[[ 53.4 -58.3  61.6 -35.8]
 [-54.8  58.2  53.3 -33.5]
 [-12.1 -67.7 -25.4  67.6]
 [ 44.1 -67.2   1.2 -18.6]]
:
[[-54.8  58.2  53.3]
 [-12.1 -67.7 -25.4]]

[[ 21.9 -72.9  19.8]
 [  5.3   1.0   7.8]
 [  3.4  -1.5  27.7]]
:
[[ 5.3  1.0  7.8]
 [ 3.4 -1.5 27.7]]

[[ 57.9  51.6 -17.1  86.3 -63.7]
 [ 41.1  22.5 -74.7  43.0 -69.5]
 [ -5.3 -24.4 -45.8  -1.8  -5.6]
 [-43.8 -64.8 -79.6 -20.9  19.2]
 [ -7.1  -8.5 -13.9  49.0  -1.0]]
:
[[ 41.1  22.5 -74.7]
 [ -5.3 -24.4 -45.8]]

[[ -9.4  -7.8  -1.1  -1.6]
 [-67.5 -32.5   2.9  -9.1]
 [ -6.7 -14.9 -28.5  -2.6]
 [ 19.8  22.3  22.9   3.5]]
:
[[-67.5 -32.5   2.9]
 [ -6.7 -14.9 -28.5]]

[[11.6 36.9 36.1  8.3 76.0]
 [ 8.4 31.0 40.1  6.7 82.7]
 [20.7 48.8 27.4 12.1 59.9]
 [ 6.9 27.7 42.3  5.8 86.3]]
:
[[ 8.4 31.0 40.1]
 [20.7 48.8 27.4]]

[[-18.4  31.1 -30.8  52.4]
 [ 57.8  22.8  46.1  -2.4]
 [ 38.7 -16.4  43.1 -42.6]
 [-45.5  10.6 -47.6  39.9]
 [-65.6  -4.9 -60.6  31.4]]
:
[[ 57.8  22.8  46.1]
 [ 38.7 -16.4  43.1]]

[[-15.3  14.0  53.1]
 [-50.9  62.6  84.3]
 [ 59.0   5.4 -47.9]
 [ 84.8 -17.3 -64.9]]
:
[[-50.9  62.6  84.3]
 [ 59.0   5.4 -47.9]]

[[ -0.9   1.3  -2.9  -1.3]
 [ 41.2  23.9 -59.0  -8.1]
 [-26.7 -71.2 -23.6  17.2]
 [ -0.9   1.3  -2.9  -1.3]]
:
[[ 41.2  23.9 -59.0]
 [-26.7 -71.2 -23.6]]

[[ 46.1 -70.5 -23.9]
 [ 65.0 -10.8  14.9]
 [-25.9  -5.4  -9.7]
 [ 13.2 -28.8 -38.0]]
:
[[ 65.0 -10.8  14.9]
 [-25.9  -5.4  -9.7]]
---
[[-36.6 -28.4 -32.6  52.0 -12.1  23.7   2.9   3.6  12.6 -67.1 -18.0  24.2
  -25.7  27.1]
 [  3.1   3.7 -29.3  79.6 -21.0  27.3   0.0  44.6  -7.6 -55.3 -37.8  63.6
   -2.0  38.3]]
:
[[ 27.1 -25.7  24.2 -18.0 -67.1  12.6   3.6   2.9  23.7 -12.1  52.0 -32.6
  -28.4 -36.6]
 [ 38.3  -2.0  63.6 -37.8 -55.3  -7.6  44.6   0.0  27.3 -21.0  79.6 -29.3
    3.7   3.1]]

[[-41.3  61.2 -34.8 -21.1  19.2  10.5  39.2  -3.0]
 [-24.6  -2.8  56.2  54.0   9.0  37.7 -49.4   3.3]
 [-37.1   3.0  76.5  74.4  21.0  51.8 -71.7  -2.4]
 [-55.5  27.0  51.5  56.2  19.1  57.3 -44.9  -3.7]
 [-53.6  28.4  45.9  53.7  26.8  49.4 -40.0   0.2]
 [ 16.6  18.2 -83.3 -77.6 -12.2 -39.6  78.3   0.8]
 [ 19.4 -51.6  60.2  46.5 -11.7  10.6 -63.3  -1.8]
 [ 40.9 -66.2  40.1  25.9 -24.8  -7.2 -44.3  -0.6]
 [ 35.4 -61.0  42.3  29.3 -20.8  -4.0 -46.1   0.3]
 [-45.3  12.5  69.7  72.4  21.2  55.7 -62.7  -1.9]
 [ -5.5  39.4 -72.6 -61.5   2.3 -22.8  72.6   0.4]]
:
[[ -3.0  39.2  10.5  19.2 -21.1 -34.8  61.2 -41.3]
 [  3.3 -49.4  37.7   9.0  54.0  56.2  -2.8 -24.6]
 [ -2.4 -71.7  51.8  21.0  74.4  76.5   3.0 -37.1]
 [ -3.7 -44.9  57.3  19.1  56.2  51.5  27.0 -55.5]
 [  0.2 -40.0  49.4  26.8  53.7  45.9  28.4 -53.6]
 [  0.8  78.3 -39.6 -12.2 -77.6 -83.3  18.2  16.6]
 [ -1.8 -63.3  10.6 -11.7  46.5  60.2 -51.6  19.4]
 [ -0.6 -44.3  -7.2 -24.8  25.9  40.1 -66.2  40.9]
 [  0.3 -46.1  -4.0 -20.8  29.3  42.3 -61.0  35.4]
 [ -1.9 -62.7  55.7  21.2  72.4  69.7  12.5 -45.3]
 [  0.4  72.6 -22.8   2.3 -61.5 -72.6  39.4  -5.5]]

[[-39.1  -8.9  31.4 -29.2  -8.4  -4.6  17.1  10.1 -12.4  16.7  -6.5  -7.8
   -9.5 -19.4 -22.5 -23.4]
 [-30.3 -23.5 -31.1   2.5  12.3   5.7   6.8 -25.6  -8.0  16.7  -1.2 -32.2
   -3.0 -31.8   0.8  -9.7]
 [-18.3  16.0 -11.9 -25.4   3.8 -62.4  13.7 -39.7  16.4 -26.6   6.8 -34.7
  -15.6  -8.4 -39.2  13.0]]
:
[[-23.4 -22.5 -19.4  -9.5  -7.8  -6.5  16.7 -12.4  10.1  17.1  -4.6  -8.4
  -29.2  31.4  -8.9 -39.1]
 [ -9.7   0.8 -31.8  -3.0 -32.2  -1.2  16.7  -8.0 -25.6   6.8   5.7  12.3
    2.5 -31.1 -23.5 -30.3]
 [ 13.0 -39.2  -8.4 -15.6 -34.7   6.8 -26.6  16.4 -39.7  13.7 -62.4   3.8
  -25.4 -11.9  16.0 -18.3]]

[[ 44.1  38.2 -19.8  53.4  10.1  40.6 -34.9 -41.0]
 [ 35.8 -48.1  -5.6   1.9  50.0  39.5 -38.2 -53.9]
 [-42.7 -42.4 -39.6 -40.9 -43.5  26.1  34.3  52.0]
 [-30.3  41.2  55.4  51.3  49.1 -45.0  50.1  37.5]
 [-28.8  38.3  45.6  37.1  43.4 -48.1  40.5  40.7]
 [-23.4  41.4  46.3  55.7  49.9 -38.5  52.8  34.0]
 [-50.6 -19.6 -14.1 -48.5 -54.5 -17.8  51.1  44.8]
 [ 46.9  -9.3 -48.1  18.9 -33.2  47.1 -45.9 -42.3]
 [ 26.5 -34.7 -52.6 -42.5 -48.8  45.3 -38.9 -18.1]
 [ 28.1 -13.5  44.0  14.6  42.4  24.6 -37.9 -50.3]
 [-18.8  30.0  50.5  61.3  38.8 -48.7  55.1  34.5]]
:
[[-41.0 -34.9  40.6  10.1  53.4 -19.8  38.2  44.1]
 [-53.9 -38.2  39.5  50.0   1.9  -5.6 -48.1  35.8]
 [ 52.0  34.3  26.1 -43.5 -40.9 -39.6 -42.4 -42.7]
 [ 37.5  50.1 -45.0  49.1  51.3  55.4  41.2 -30.3]
 [ 40.7  40.5 -48.1  43.4  37.1  45.6  38.3 -28.8]
 [ 34.0  52.8 -38.5  49.9  55.7  46.3  41.4 -23.4]
 [ 44.8  51.1 -17.8 -54.5 -48.5 -14.1 -19.6 -50.6]
 [-42.3 -45.9  47.1 -33.2  18.9 -48.1  -9.3  46.9]
 [-18.1 -38.9  45.3 -48.8 -42.5 -52.6 -34.7  26.5]
 [-50.3 -37.9  24.6  42.4  14.6  44.0 -13.5  28.1]
 [ 34.5  55.1 -48.7  38.8  61.3  50.5  30.0 -18.8]]

[[-78.8 -18.6  81.5 -57.5 -75.3   0.7]
 [ 75.2 -33.5 -27.2 -17.3 -23.0  61.8]
 [-73.5 -48.5 -65.4 -81.5  54.3 -71.4]
 [-48.1  25.5  43.5  81.5 -70.6  48.5]
 [-83.2  12.2 -77.2 -51.0  14.7 -42.4]
 [ 45.2 -45.6  83.0  75.1   9.9 -75.2]
 [ 70.4 -30.2 -26.3 -11.3 -71.0  -4.2]
 [ 24.8 -50.6  24.4  36.2 -30.3  45.6]
 [ 50.9 -63.9  61.0  -8.1  -8.8  -8.4]
 [ 80.8 -52.3 -80.4 -59.4 -30.6  26.8]
 [ 59.4   3.1  14.0   0.8 -58.5 -12.4]
 [-44.5 -61.5 -22.8 -32.4  41.6 -12.8]]
:
[[  0.7 -75.3 -57.5  81.5 -18.6 -78.8]
 [ 61.8 -23.0 -17.3 -27.2 -33.5  75.2]
 [-71.4  54.3 -81.5 -65.4 -48.5 -73.5]
 [ 48.5 -70.6  81.5  43.5  25.5 -48.1]
 [-42.4  14.7 -51.0 -77.2  12.2 -83.2]
 [-75.2   9.9  75.1  83.0 -45.6  45.2]
 [ -4.2 -71.0 -11.3 -26.3 -30.2  70.4]
 [ 45.6 -30.3  36.2  24.4 -50.6  24.8]
 [ -8.4  -8.8  -8.1  61.0 -63.9  50.9]
 [ 26.8 -30.6 -59.4 -80.4 -52.3  80.8]
 [-12.4 -58.5   0.8  14.0   3.1  59.4]
 [-12.8  41.6 -32.4 -22.8 -61.5 -44.5]]

[[ 54.9 -56.7  56.9  27.1]
 [-79.6 -15.9  18.4  77.2]
 [-10.9 -39.7  43.0  76.2]
 [-55.1  28.0 -58.6 -35.6]
 [-16.4  51.0  54.2 -10.1]
 [-81.4  32.1  23.3 -75.7]]
:
[[ 27.1  56.9 -56.7  54.9]
 [ 77.2  18.4 -15.9 -79.6]
 [ 76.2  43.0 -39.7 -10.9]
 [-35.6 -58.6  28.0 -55.1]
 [-10.1  54.2  51.0 -16.4]
 [-75.7  23.3  32.1 -81.4]]

[[ 45.1  -5.5 -41.4  48.1  47.4 -51.8  57.1  57.1 -42.1  53.5  46.1]
 [-50.8  53.3 -51.2 -51.4  -5.5  38.4  58.1 -21.0 -58.6 -57.1 -48.6]
 [ 44.7 -49.2  52.0  49.3 -41.6  23.4 -55.5  -7.3  61.7  51.4  58.7]
 [ 47.0 -41.9 -51.5  62.0  55.0 -62.6  49.9  48.6 -45.9  51.7  44.0]]
:
[[ 46.1  53.5 -42.1  57.1  57.1 -51.8  47.4  48.1 -41.4  -5.5  45.1]
 [-48.6 -57.1 -58.6 -21.0  58.1  38.4  -5.5 -51.4 -51.2  53.3 -50.8]
 [ 58.7  51.4  61.7  -7.3 -55.5  23.4 -41.6  49.3  52.0 -49.2  44.7]
 [ 44.0  51.7 -45.9  48.6  49.9 -62.6  55.0  62.0 -51.5 -41.9  47.0]]
